0: tensor([-1.5,  0.1, -1.3, -0.1,  1.0, -1.1,  0.1, -1.4,  2.4, -1.1, -0.9,  1.2,
        -1.3, -0.7, -1.2,  0.1, -1.1, -1.3,  1.4,  2.3,  0.0, -1.2,  1.3,  1.3,
        -1.2,  0.3])
1: tensor([ 0.0, -1.0,  1.1, -0.1, -0.9,  1.0, -1.2,  1.2, -1.1, -1.2,  1.4,  0.0,
        -0.1, -1.2,  0.0, -1.1, -1.1, -0.8,  0.1,  0.1, -1.3,  1.2, -1.2,  0.1,
         1.3, -1.1])
2: tensor([ 0.7,  1.2, -0.1, -0.1,  0.9,  0.5,  0.1,  1.2,  1.2,  1.1, -1.5,  0.0,
        -0.1, -1.0, -1.2, -1.1,  1.2, -0.2,  1.4,  0.1, -1.3, -1.2, -1.2, -1.1,
         0.0, -0.7])
3: tensor([ 0.2,  0.1, -1.3, -1.3,  0.8, -0.4,  1.3, -1.4,  0.0,  0.1, -0.6,  1.2,
         1.2, -0.5,  1.2, -1.1,  1.2,  0.9,  0.1, -1.0,  0.0,  0.0, -1.2, -1.1,
        -1.2,  1.3])
4: tensor([-0.8, -1.0, -0.1, -1.3,  1.2, -0.4, -1.2, -1.4,  1.2, -0.3, -1.2,  0.0,
        -0.1, -0.4,  1.2,  0.1,  1.2,  1.3, -1.2, -1.0, -1.3,  1.2, -1.2, -1.1,
        -1.2, -0.5])
5: tensor([-1.0, -1.0,  1.1, -0.1, -0.7, -0.4, -1.2, -0.1,  1.2, -1.2,  1.3,  1.2,
        -1.3, -1.0, -1.2, -1.1, -1.1,  1.5,  1.4, -1.0,  0.0, -1.2, -1.2,  1.3,
         1.3,  0.3])
6: tensor([ 0.4, -1.0, -1.3, -0.1,  1.1, -0.5,  0.1, -0.1, -1.1, -0.9,  0.2,  1.2,
         1.2,  0.2,  1.2,  0.1,  1.2,  1.5, -1.2,  0.1,  1.2, -1.2, -1.2, -1.1,
        -1.2, -0.2])
7: tensor([ 0.6,  0.1, -1.3, -1.3,  0.1, -1.2, -1.2,  1.2,  0.0,  1.6,  0.6,  0.0,
        -1.3, -0.9,  1.2,  1.3, -1.1, -1.4, -1.2, -1.0,  0.0,  0.0,  0.0,  1.3,
         1.3, -0.1])
8: tensor([ 1.2,  1.2, -1.3, -1.3,  0.5, -1.1, -1.2,  1.2, -1.1,  1.6, -0.9,  0.0,
         1.2, -1.1,  0.0, -1.1,  0.0,  0.0,  0.1,  1.2, -1.3,  1.2, -1.2,  1.3,
         0.0, -1.4])
9: tensor([ 1.2, -1.0, -1.3,  1.2,  0.6, -1.4, -1.2,  1.2,  0.0, -0.1, -1.3,  0.0,
         1.2, -0.8,  0.0,  1.3, -1.1, -1.1,  0.1, -1.0,  0.0,  1.2,  0.0,  1.3,
         1.3, -0.1])
10: tensor([ 0.5,  0.1, -0.1,  1.2, -0.8, -0.6,  0.1, -1.4,  0.0,  0.6, -1.7,  1.2,
        -0.1,  0.3,  1.2, -1.1,  0.0, -0.3,  0.1, -1.0,  1.2,  1.2, -1.2,  1.3,
         0.0,  1.1])
11: tensor([-0.9,  1.2,  1.1,  1.2, -0.4,  1.2, -1.2, -0.1,  0.0,  0.0, -1.7, -1.2,
        -1.3,  0.2,  0.0,  1.3, -1.1,  1.6,  0.1,  2.3,  0.0, -1.2,  1.3,  1.3,
         0.0,  1.2])
12: tensor([ 0.4, -1.0, -1.3, -0.1,  0.0, -1.5, -1.2,  1.2,  0.0,  0.4, -0.6, -1.2,
         1.2, -0.4,  0.0,  0.1, -1.1, -1.4, -1.2, -1.0,  1.2,  1.2,  0.0,  0.1,
         1.3,  0.1])
13: tensor([ 0.8, -1.0, -1.3, -0.1,  0.1, -1.9, -1.2,  1.2,  0.0,  0.2, -1.0, -1.2,
         1.2, -0.8,  0.0,  0.1, -1.1, -1.5, -1.2, -1.0,  0.0,  1.2,  0.0,  0.1,
         1.3, -0.1])
14: tensor([ 0.6, -1.0, -0.1, -0.1, -1.2, -0.3,  0.1,  1.2, -1.1,  0.8,  0.7, -1.2,
         1.2, -0.7, -1.2,  1.3,  1.2, -1.3,  0.1,  1.2, -1.3, -1.2, -1.2, -1.1,
        -1.2,  0.0])
15: tensor([ 0.8, -1.0, -1.3,  1.2,  0.4, -0.1,  1.3, -0.1,  0.0,  0.8, -0.3,  1.2,
         1.2, -0.7,  0.0,  1.3,  0.0,  1.3,  0.1, -1.0, -1.3,  1.2,  1.3,  1.3,
         0.0, -1.4])
16: tensor([-0.7, -1.0,  1.1, -0.1, -1.5,  1.2,  0.1,  1.2,  0.0,  0.6,  1.3,  1.2,
        -1.3, -1.0, -1.2, -1.1,  1.2,  1.0,  1.4,  1.2,  0.0,  0.0, -1.2, -1.1,
        -1.2, -1.3])
17: tensor([-0.2, -1.0,  1.1,  1.2,  0.6,  0.8,  0.1, -1.4,  1.2, -0.9,  0.7,  0.0,
        -1.3, -1.1, -1.2, -1.1, -1.1,  1.2,  1.4, -1.0,  1.2,  0.0, -1.2, -1.1,
         0.0, -0.4])
18: tensor([ 1.0,  0.1, -0.1,  1.2,  0.9, -0.2,  0.1, -0.1,  1.2, -0.1,  0.4, -1.2,
        -1.3, -0.4,  0.0,  1.3,  1.2, -0.4, -1.2,  0.1, -1.3,  0.0,  0.0, -1.1,
         1.3, -1.1])
19: tensor([-1.4,  1.2, -0.1,  1.2, -0.1,  0.7, -1.2,  1.2, -1.1,  1.7, -0.8, -1.2,
        -1.3,  1.8, -1.2,  1.3, -1.1,  0.9, -1.2,  1.2,  0.0, -1.2,  1.3,  1.3,
        -1.2,  1.5])
20: tensor([ 1.0, -1.0, -1.3, -0.1, -0.2, -1.0,  1.3, -0.1,  0.0,  0.7, -0.2,  0.0,
        -0.1, -0.7,  1.2,  1.3, -1.1,  0.2,  0.1, -1.0,  0.0,  1.2,  1.3,  0.1,
         0.0, -1.4])
21: tensor([-1.3,  1.2, -1.3,  1.2,  0.8,  1.3,  0.1,  1.2,  1.2,  0.6, -1.5,  1.2,
         1.2, -0.2, -1.2, -1.1,  1.2,  1.1,  1.4,  0.1, -1.3,  0.0,  0.0,  0.1,
        -1.2, -1.4])
22: tensor([ 0.9, -1.0, -0.1,  1.2, -0.3,  1.1, -1.2, -1.4, -1.1,  0.8, -1.7, -1.2,
        -1.3,  0.1,  0.0, -1.1,  1.2, -1.5, -1.2, -1.0,  1.2,  0.0,  0.0, -1.1,
         0.0,  1.1])
23: tensor([-1.4,  1.2,  1.1,  1.2, -1.3,  0.5,  1.3,  1.2,  2.4, -0.3,  0.0, -1.2,
        -0.1,  1.3,  1.2,  0.1,  1.2,  1.0,  1.4,  1.2, -1.3, -1.2,  0.0,  1.3,
         1.3, -0.9])
24: tensor([-1.5,  0.1,  1.1,  1.2,  1.2, -0.2,  0.1,  1.2,  0.0,  1.6, -1.3,  0.0,
        -0.1, -0.7, -1.2,  1.3, -1.1,  1.0, -1.2, -1.0, -1.3,  1.2,  1.3, -1.1,
        -1.2, -0.4])
25: tensor([ 1.1,  0.1, -1.3, -0.1,  0.3, -1.5,  0.1,  1.2, -1.1,  1.1, -0.1,  0.0,
         1.2, -1.0,  0.0,  1.3, -1.1, -0.8, -1.2, -1.0,  0.0,  1.2,  0.0,  1.3,
         1.3, -0.8])
26: tensor([-1.6,  1.2,  1.1,  1.2, -1.8,  0.6,  0.1, -0.1,  2.4, -0.8,  0.2, -1.2,
        -1.3,  1.8,  1.2,  1.3,  0.0,  0.7,  1.4,  1.2,  0.0, -1.2, -1.2,  1.3,
         0.0,  0.1])
27: tensor([-1.4,  1.2, -0.1, -0.1,  1.0, -1.8,  0.1, -0.1,  1.2, -1.1,  0.3,  1.2,
        -1.3, -1.0,  1.2, -1.1,  1.2,  1.1,  1.4,  0.1,  0.0,  0.0, -1.2, -1.1,
         1.3, -1.3])
28: tensor([ 0.9, -1.0, -0.1, -0.1,  0.3,  1.3,  0.1, -1.4, -1.1, -0.3, -0.9,  0.0,
        -0.1,  0.8,  1.2, -1.1,  1.2, -1.5, -1.2, -1.0,  0.0,  0.0,  0.0, -1.1,
        -1.2,  1.1])
29: tensor([-1.2,  1.2,  1.1, -0.1, -0.4, -0.1,  1.3, -0.1,  0.0, -1.2,  1.1,  1.2,
         1.2, -0.8,  1.2, -1.1,  1.2,  0.5,  0.1,  1.2, -1.3, -1.2, -1.2,  1.3,
         1.3, -0.8])
30: tensor([ 0.0,  0.1, -1.3,  1.2,  1.0,  0.4, -1.2,  1.2,  1.2, -0.5, -1.6,  1.2,
         1.2, -0.1, -1.2,  0.1,  1.2,  1.1,  2.6, -1.0, -1.3,  0.0,  1.3,  1.3,
         1.3, -0.6])
31: tensor([ 1.1, -1.0, -1.3, -1.3,  1.3,  1.0, -1.2, -0.1, -1.1, -1.3,  0.9,  1.2,
         1.2,  0.1,  1.2, -1.1,  1.2,  0.5, -1.2,  0.1,  0.0, -1.2, -1.2,  0.1,
        -1.2, -0.1])
32: tensor([-1.5, -1.0,  1.1, -0.1, -2.0,  1.1, -1.2, -0.1,  0.0,  1.2,  0.4,  1.2,
        -1.3,  1.0,  0.0, -1.1,  0.0,  1.6, -1.2, -1.0,  0.0,  0.0,  1.3, -1.1,
         0.0,  0.2])
33: tensor([-0.7,  0.1, -0.1, -1.3, -1.0, -1.4,  0.1,  1.2, -1.1,  1.6,  0.7, -1.2,
        -1.3, -1.0,  1.2,  0.1, -1.1,  0.0, -1.2, -1.0,  1.2,  0.0,  0.0,  0.1,
         0.0, -0.1])
34: tensor([-0.5, -1.0,  1.1,  1.2, -1.4, -0.1, -1.2,  1.2, -1.1,  1.2,  1.3,  0.0,
        -0.1, -0.2, -1.2,  0.1,  1.2, -1.2,  0.1,  0.1, -1.3, -1.2, -1.2, -1.1,
        -1.2, -0.5])

tensor([ 0.0, -1.0, -1.3, -0.1,  0.9, -1.4, -1.2, -0.1,  1.2, -1.2, -1.4, -1.2,
        -0.1,  1.7, -1.2, -1.1,  0.0,  1.5,  1.4, -1.0,  0.0,  1.2,  1.3,  1.3,
         1.3, -0.9]) : 30 9 12
tensor([ 1.2,  1.2,  1.1, -1.3,  0.9,  0.1,  0.1, -0.1,  1.2, -0.1, -1.5,  0.0,
        -1.3, -0.9,  0.0, -1.1,  1.2, -0.4,  1.4,  0.1,  0.0, -1.2,  1.3,  1.3,
         0.0,  1.5]) : 2 0 10
tensor([ 0.1,  0.1, -1.3,  1.2,  0.8, -1.5, -1.2, -1.4,  1.2, -0.9, -1.7,  0.0,
         1.2,  1.5, -1.2, -1.1,  1.2,  0.1,  1.4,  0.1,  0.0,  0.0,  1.3,  1.3,
         1.3, -0.2]) : 30 9 10
tensor([-1.0, -1.0,  1.1,  1.2, -1.8,  1.1, -1.2,  1.2, -1.1,  1.3,  1.3,  1.2,
         1.2, -0.6,  0.0, -1.1,  1.2, -0.7,  0.1,  0.1,  0.0, -1.2,  0.0, -1.1,
        -1.2, -0.1]) : 34 16 14
tensor([-1.2,  2.3,  1.1, -1.3,  1.1, -1.4,  1.3,  1.2,  1.2,  0.4,  1.4, -1.2,
        -0.1,  1.5,  0.0,  0.1,  0.0,  1.5,  1.4,  1.2, -1.3,  1.2,  1.3,  0.1,
         0.0, -0.7]) : 23 27 29
tensor([ 0.9, -1.0, -1.3, -1.3,  1.2,  1.2, -1.2,  1.2,  0.0, -0.6,  1.3,  0.0,
         1.2,  1.4,  1.2, -1.1,  1.2, -0.6,  1.4,  1.2,  0.0, -1.2,  0.0,  0.1,
        -1.2, -0.7]) : 31 6 28
tensor([-0.4,  0.1,  1.1, -0.1,  1.1,  1.2,  0.1, -1.4, -1.1, -1.2,  0.5, -1.2,
         1.2,  1.8,  1.2, -1.1,  1.2, -0.7,  0.1,  0.1,  0.0,  1.2,  1.3, -1.1,
        -1.2,  1.4]) : 28 3 22
tensor([-1.2,  0.1,  1.1, -1.3, -1.1, -0.7, -1.2,  1.2,  0.0,  1.6,  0.7, -1.2,
        -1.3, -1.0,  0.0, -1.1, -1.1,  1.5, -1.2, -1.0,  1.2, -1.2,  0.0,  1.3,
         0.0,  0.8]) : 33 32 5
tensor([-1.4,  0.1, -0.1, -1.3, -0.5,  1.3,  0.1, -0.1, -1.1, -0.7,  1.5,  1.2,
        -0.1, -0.6, -1.2, -1.1, -1.1, -1.4,  1.4, -1.0,  0.0,  1.2, -1.2, -1.1,
         1.3, -1.2]) : 1 17 16
tensor([-1.4,  0.1, -0.1, -1.3, -1.2,  0.9,  1.3,  1.2,  0.0, -0.2,  1.5,  1.2,
         1.2, -0.5, -1.2,  0.1, -1.1, -1.2,  1.4, -1.0,  0.0,  1.2,  0.0, -1.1,
         1.3, -0.5]) : 1 20 16
tensor([ 0.1, -1.0,  1.1, -0.1, -0.6,  1.2,  1.3, -0.1, -1.1, -1.0,  0.0,  1.2,
         1.2, -0.8, -1.2,  0.1, -1.1,  0.5, -1.2, -1.0,  0.0,  1.2, -1.2, -1.1,
         1.3, -0.6]) : 1 17 25
tensor([ 0.1, -1.0, -1.3,  1.2,  1.1,  0.8,  1.3, -1.4,  0.0, -1.2,  0.1, -1.2,
        -0.1,  1.1,  1.2, -1.1,  1.2, -1.3,  1.4,  0.1,  1.2, -1.2,  0.0,  0.1,
        -1.2,  1.2]) : 28 3 22
tensor([-1.1, -1.0,  1.1,  1.2,  0.5, -1.6,  1.3, -0.1, -1.1,  1.0, -1.8,  0.0,
        -1.3, -0.9, -1.2,  0.1,  1.2,  0.9, -1.2, -1.0, -1.3,  1.2,  1.3,  0.1,
        -1.2, -0.4]) : 24 15 20
tensor([ 1.1, -1.0, -1.3, -1.3, -0.1, -0.9,  1.3,  1.2,  1.2,  0.5, -0.4,  0.0,
        -0.1, -0.4,  1.2,  1.3, -1.1, -0.3,  0.1, -1.0,  0.0,  1.2,  1.3,  0.1,
         0.0, -1.1]) : 20 25 15
tensor([-0.3, -1.0,  1.1, -1.3, -1.3,  0.7, -1.2, -0.1, -1.1, -1.3,  1.2,  1.2,
         1.2, -0.6, -1.2,  0.1, -1.1, -0.3,  0.1,  0.1, -1.3,  1.2, -1.2,  0.1,
         1.3, -0.6]) : 1 5 29
tensor([-0.3,  1.2,  1.1, -0.1, -0.4,  1.2, -1.2, -0.1, -1.1, -0.4, -1.4, -1.2,
         1.2, -0.9, -1.2,  1.3, -1.1,  0.2,  1.4,  1.2,  0.0,  0.0,  1.3,  1.3,
        -1.2,  1.5]) : 11 19 24
tensor([ 0.8,  0.1, -0.1, -0.1, -1.2,  0.0,  0.1,  1.2,  0.0,  0.9,  0.9,  0.0,
         1.2, -0.8, -1.2,  1.3,  1.2, -1.2, -1.2,  1.2, -1.3, -1.2, -1.2,  0.1,
        -1.2,  0.5]) : 14 34 2
tensor([ 0.2,  1.2, -1.3, -1.3,  1.0, -1.0, -1.2,  1.2,  0.0, -0.8,  1.4,  0.0,
         1.2,  1.9, -1.2,  1.3,  0.0, -1.3,  1.4,  0.1, -1.3, -1.2,  1.3, -1.1,
        -1.2,  1.2]) : 14 34 2
tensor([ 0.3,  1.2, -0.1, -1.3,  1.1, -0.9,  1.3, -0.1,  0.0, -1.2,  1.1, -1.2,
         1.2,  0.4, -1.2, -1.1,  0.0, -0.3, -1.2,  0.1,  1.2,  0.0, -1.2, -1.1,
         0.0, -1.5]) : 6 3 18
tensor([-1.0,  0.1,  1.1, -1.3, -2.0,  1.0, -1.2,  1.2, -1.1,  0.7,  1.5,  1.2,
        -1.3, -0.9, -1.2, -1.1,  0.0,  0.8,  1.4,  0.1,  1.2, -1.2, -1.2, -1.1,
         0.0, -0.3]) : 16 5 34
tensor([ 0.8,  0.1, -0.1, -1.3, -1.6,  0.7,  0.1,  1.2, -1.1,  0.1,  1.3,  0.0,
         1.2, -1.0, -1.2,  0.1,  1.2, -1.5,  0.1,  2.3,  0.0, -1.2, -1.2,  0.1,
        -1.2, -0.1]) : 14 34 16
tensor([ 0.1,  0.1, -1.3,  1.2,  0.4,  1.0,  1.3, -0.1, -1.1,  1.5,  0.3,  1.2,
         1.2, -1.0,  0.0,  1.3,  0.0,  1.4,  0.1,  0.1, -1.3,  1.2,  0.0,  1.3,
         0.0, -1.2]) : 15 20 25
tensor([-0.6, -1.0,  1.1, -0.1, -1.9, -0.9, -1.2, -0.1, -1.1,  1.7,  0.3,  0.0,
        -1.3,  1.3, -1.2,  1.3,  1.2, -0.8,  0.1,  0.1, -1.3,  0.0, -1.2, -1.1,
        -1.2,  0.0]) : 34 14 16
tensor([-0.4,  1.2, -0.1, -0.1, -0.3,  0.5,  1.3, -0.1, -1.1, -1.1,  1.4,  0.0,
        -0.1, -1.0,  1.2, -1.1,  1.2,  1.4, -1.2,  1.2, -1.3, -1.2, -1.2,  1.3,
         1.3, -1.2]) : 29 27 31
tensor([ 1.1,  0.1,  1.1,  1.2,  1.2, -0.7, -1.2, -1.4, -1.1, -1.0,  1.4, -1.2,
        -1.3, -0.8,  0.0,  1.3,  0.0, -1.0,  0.1,  0.1, -1.3, -1.2,  0.0, -1.1,
         1.3, -1.6]) : 18 1 34
tensor([-0.9,  0.1, -0.1, -1.3, -0.9, -0.8, -1.2,  1.2, -1.1,  1.8,  0.7, -1.2,
        -0.1, -0.9,  0.0,  0.1, -1.1, -0.3, -1.2, -1.0,  1.2,  0.0,  0.0,  0.1,
         1.3,  0.0]) : 33 7 12
tensor([-1.6, -1.0,  1.1,  1.2,  1.3, -0.5, -1.2, -0.1,  0.0,  0.2, -1.5,  1.2,
        -1.3, -1.1, -1.2,  1.3,  0.0,  1.1,  0.1,  0.1, -1.3, -1.2,  1.3, -1.1,
        -1.2,  1.2]) : 24 11 32
tensor([ 0.2, -1.0, -0.1, -0.1, -1.3,  1.3, -1.2, -0.1,  0.0, -1.2,  1.3,  1.2,
        -0.1, -0.7, -1.2,  0.1, -1.1, -0.8, -1.2,  0.1, -1.3,  1.2, -1.2,  0.1,
         1.3, -0.9]) : 1 5 18
tensor([ 1.0,  0.1, -0.1, -1.3, -0.6, -1.3,  1.3, -0.1,  0.0,  0.1, -0.6,  0.0,
        -0.1,  0.4,  1.2,  1.3, -1.1,  0.8,  0.1, -1.0,  0.0,  1.2,  1.3, -1.1,
         0.0, -1.5]) : 20 15 33
tensor([ 0.1,  0.1,  1.1, -1.3, -1.8,  0.4, -1.2, -0.1, -1.1, -1.3,  0.4,  1.2,
         1.2,  0.5, -1.2,  1.3, -1.1,  0.4, -1.2, -1.0, -1.3,  1.2, -1.2,  0.1,
         1.3,  0.4]) : 1 25 32
tensor([-1.6,  0.1, -0.1, -1.3, -1.6, -0.6, -1.2,  1.2, -1.1,  1.5,  1.2, -1.2,
        -1.3, -1.2,  0.0, -1.1, -1.1,  1.4,  0.1, -1.0,  1.2,  0.0,  0.0,  0.1,
         0.0, -0.2]) : 33 32 7
tensor([-1.1,  0.1,  1.1, -1.3, -0.2, -1.7,  1.3, -1.4,  1.2,  0.8,  1.4,  1.2,
        -0.1,  1.5, -1.2,  0.1, -1.1,  1.5,  1.4,  2.3, -1.3,  0.0,  1.3,  0.1,
        -1.2,  0.3]) : 0 16 29
tensor([-1.4,  1.2,  1.1,  1.2, -1.2,  1.1,  1.3,  1.2,  1.2,  0.5, -0.3, -1.2,
         1.2,  1.8,  1.2,  0.1,  0.0,  0.8,  1.4,  0.1,  0.0, -1.2,  0.0,  1.3,
         1.3, -1.1]) : 23 26 29
tensor([ 0.8,  0.1, -1.3,  1.2,  0.7,  0.7,  0.1, -0.1,  0.0,  1.2, -0.3,  1.2,
         1.2, -1.2,  0.0,  1.3,  0.0,  1.1,  0.1,  0.1, -1.3,  1.2,  0.0,  1.3,
         0.0, -1.5]) : 15 20 25
tensor([-0.3,  0.1, -0.1, -1.3,  0.3,  0.8,  1.3, -0.1, -1.1, -1.2,  1.1,  0.0,
         1.2, -0.8, -1.2, -1.1, -1.1, -0.9,  0.1,  0.1,  0.0,  1.2, -1.2, -1.1,
         1.3, -1.5]) : 1 29 17
tensor([ 1.1, -1.0, -0.1, -0.1, -0.8, -0.1,  1.3,  1.2, -1.1,  0.4,  0.8, -1.2,
         1.2, -1.1,  0.0,  1.3,  1.2, -0.9,  0.1,  2.3, -1.3, -1.2,  0.0, -1.1,
        -1.2, -0.2]) : 14 34 18
tensor([ 1.1, -1.0, -0.1, -0.1,  0.6,  0.0,  0.1, -0.1,  0.0, -0.5,  0.7, -1.2,
        -1.3, -1.0,  0.0,  1.3,  1.2, -0.6, -1.2,  0.1, -1.3, -1.2,  0.0, -1.1,
         1.3, -1.1]) : 18 14 20
tensor([-1.5,  2.3, -0.1,  1.2, -0.2,  1.2,  1.3,  1.2,  1.2,  1.7,  0.6,  0.0,
         1.2,  1.9,  1.2, -1.1, -1.1,  0.0,  1.4,  1.2,  1.2,  1.2,  1.3, -1.1,
         1.3,  0.9]) : 23 21 26
tensor([ 1.0,  1.2, -1.3,  1.2,  0.4,  1.0,  1.3, -1.4, -1.1,  1.7,  0.7,  1.2,
        -0.1, -0.5,  0.0,  1.3,  0.0,  1.5, -1.2,  1.2, -1.3,  1.2, -1.2,  1.3,
         0.0, -1.4]) : 15 20 25
tensor([ 1.3,  1.2, -0.1, -0.1,  1.0,  0.3,  1.3,  1.2,  1.2,  1.0, -1.8,  0.0,
        -0.1, -1.1, -1.2, -1.1,  1.2, -1.0,  2.6,  1.2, -1.3, -1.2, -1.2,  0.1,
         0.0, -0.3]) : 2 21 8
tensor([-1.5,  0.1,  1.1,  1.2,  1.2, -1.1, -1.2, -1.4,  1.2, -1.2, -0.3,  0.0,
        -0.1,  1.4, -1.2,  0.1,  1.2, -0.4,  1.4,  1.2,  1.2,  0.0,  1.3, -1.1,
        -1.2,  1.4]) : 0 17 11
tensor([-1.3,  0.1,  1.1,  1.2,  1.1, -1.7, -1.2, -1.4,  0.0, -1.2, -0.5,  1.2,
         1.2,  0.5, -1.2,  1.3,  0.0,  1.3,  1.4,  1.2, -1.3,  1.2,  1.3, -1.1,
        -1.2,  1.4]) : 24 4 0
tensor([-0.3, -1.0,  1.1, -0.1, -1.8,  0.5, -1.2, -0.1, -1.1, -1.1,  1.4,  1.2,
        -0.1, -0.5, -1.2,  1.3, -1.1, -0.7,  0.1,  0.1, -1.3,  1.2, -1.2,  0.1,
         1.3, -0.1]) : 1 34 5
tensor([ 0.8, -1.0, -0.1,  1.2,  0.2,  0.7,  1.3, -0.1,  1.2,  0.0,  0.2, -1.2,
        -1.3, -1.0,  0.0,  1.3,  1.2, -0.2, -1.2,  1.2, -1.3,  0.0,  0.0,  0.1,
         1.3, -0.3]) : 18 20 15
tensor([ 0.9,  1.2, -0.1, -0.1,  0.0, -1.1,  0.1, -1.4,  0.0, -1.0, -0.4,  1.2,
         1.2,  1.5,  1.2, -1.1,  0.0, -1.0,  0.1, -1.0,  1.2,  1.2, -1.2,  1.3,
        -1.2,  1.6]) : 10 3 28
tensor([-1.3, -1.0,  1.1,  1.2,  1.1, -0.9,  0.1, -1.4,  0.0, -0.4, -1.7,  1.2,
        -0.1, -1.0, -1.2,  1.3, -1.1,  1.2,  0.1,  1.2, -1.3,  0.0,  1.3, -1.1,
        -1.2,  1.4]) : 24 11 0
tensor([-1.4, -1.0, -0.1, -0.1,  1.1, -1.7, -1.2, -1.4,  0.0,  0.1, -1.6,  1.2,
        -1.3, -0.3, -1.2,  0.1,  0.0, -1.1,  0.1,  0.1,  0.0, -1.2,  1.3, -1.1,
        -1.2,  1.6]) : 0 28 22
tensor([ 0.5,  0.1,  1.1, -1.3,  0.9,  0.8,  0.1, -1.4, -1.1, -1.0,  0.0, -1.2,
        -0.1,  0.3,  1.2, -1.1,  1.2, -1.3, -1.2, -1.0,  0.0,  0.0,  0.0, -1.1,
         0.0,  1.4]) : 28 22 3
tensor([-0.3,  1.2,  1.1, -1.3,  0.9,  0.9,  1.3,  1.2, -1.1, -1.1,  0.7,  0.0,
        -0.1, -1.1,  1.2, -1.1,  1.2, -0.2, -1.2,  1.2,  0.0,  0.0, -1.2,  1.3,
         0.0, -1.1]) : 29 31 1
tensor([ 0.4, -1.0, -1.3,  1.2, -0.5, -0.3,  0.1, -1.4,  1.2,  1.4, -1.8,  1.2,
        -0.1, -0.6,  1.2, -1.1,  0.0,  0.1,  1.4,  0.1,  1.2,  0.0, -1.2,  0.1,
        -1.2,  1.0]) : 10 3 28
tensor([-1.4,  0.1, -0.1, -1.3, -0.9, -1.1, -1.2,  1.2, -1.1,  1.6,  1.0, -1.2,
        -1.3, -1.0,  0.0,  0.1, -1.1,  0.4,  0.1,  0.1,  1.2,  0.0,  0.0,  0.1,
         1.3, -0.4]) : 33 7 12
tensor([ 1.2,  0.1,  1.1,  1.2,  1.3, -0.2, -1.2, -1.4, -1.1, -1.2,  1.2, -1.2,
        -1.3, -1.0,  0.0,  1.3,  0.0, -1.0,  0.1, -1.0, -1.3, -1.2,  0.0, -1.1,
         1.3, -1.3]) : 18 1 17
tensor([ 1.1, -1.0,  1.1, -0.1,  0.6, -0.3,  1.3, -0.1,  0.0,  0.0,  0.5, -1.2,
        -0.1, -0.7,  0.0,  1.3,  1.2, -0.7, -1.2,  0.1, -1.3, -1.2,  0.0, -1.1,
         1.3, -1.1]) : 18 14 20
tensor([ 1.1, -1.0, -0.1, -0.1,  0.2,  0.3,  1.3, -0.1,  0.0, -0.4,  0.7, -1.2,
        -0.1, -1.0,  0.0,  1.3,  1.2, -0.6, -1.2,  1.2, -1.3, -1.2,  0.0,  0.1,
         1.3, -0.6]) : 18 14 20
tensor([-0.6,  1.2,  1.1, -0.1, -0.2,  1.1, -1.2, -0.1,  0.0, -0.4, -1.6, -1.2,
        -0.1, -0.5, -1.2,  1.3, -1.1,  1.3,  1.4,  1.2,  0.0, -1.2,  1.3,  1.3,
        -1.2,  1.5]) : 11 19 26
tensor([ 1.2, -1.0, -0.1, -0.1,  0.7,  0.1,  0.1, -0.1,  0.0, -0.5,  0.8, -1.2,
        -1.3, -0.9,  0.0,  1.3,  1.2, -0.3, -1.2,  0.1, -1.3, -1.2,  0.0, -1.1,
         1.3, -1.1]) : 18 14 20
tensor([ 1.2, -1.0, -0.1,  1.2,  0.7, -0.4,  0.1, -0.1,  0.0, -0.1,  0.7, -1.2,
        -1.3, -0.8,  0.0,  1.3,  1.2,  0.0, -1.2,  1.2, -1.3, -1.2,  0.0, -1.1,
         1.3, -0.7]) : 18 14 34
tensor([ 0.2, -1.0, -0.1,  1.2,  0.6,  1.1,  0.1, -1.4,  0.0, -0.7, -0.1,  1.2,
        -1.3, -0.9, -1.2, -1.1, -1.1,  0.8,  0.1, -1.0,  1.2, -1.2, -1.2,  0.1,
         1.3,  0.0]) : 17 5 10
tensor([-1.1,  0.1,  1.1,  1.2,  0.3,  1.2, -1.2, -0.1,  0.0, -0.1, -1.7, -1.2,
        -0.1, -0.4, -1.2,  1.3, -1.1,  1.1,  0.1,  1.2, -1.3,  0.0,  1.3,  0.1,
        -1.2,  1.4]) : 11 19 24
tensor([-1.0,  1.2,  1.1, -0.1, -0.9,  0.2, -1.2,  1.2,  0.0,  1.7, -1.1,  0.0,
        -0.1,  1.9, -1.2,  0.1,  0.0,  0.6, -1.2,  0.1,  1.2, -1.2,  1.3,  1.3,
         0.0,  1.4]) : 19 11 32
tensor([-1.5,  1.2, -0.1,  1.2, -0.2,  0.6, -1.2,  1.2, -1.1,  1.7, -0.8, -1.2,
        -1.3,  1.8, -1.2,  0.1, -1.1,  0.5, -1.2,  1.2,  0.0, -1.2,  1.3,  1.3,
        -1.2,  1.2]) : 19 11 24
tensor([ 0.7, -1.0, -0.1, -0.1, -1.0, -0.7, -1.2,  1.2, -1.1,  0.8,  1.1, -1.2,
         1.2, -0.3, -1.2,  1.3,  1.2, -1.5,  0.1,  1.2, -1.3, -1.2, -1.2, -1.1,
        -1.2, -0.2]) : 14 34 18
tensor([ 0.1,  1.2,  1.1,  1.2,  1.2,  0.8,  1.3, -1.4,  0.0, -1.2,  0.9, -1.2,
        -1.3, -0.6, -1.2, -1.1,  0.0,  1.3,  0.1,  0.1,  1.2,  1.2, -1.2, -1.1,
         0.0, -1.3]) : 17 18 27
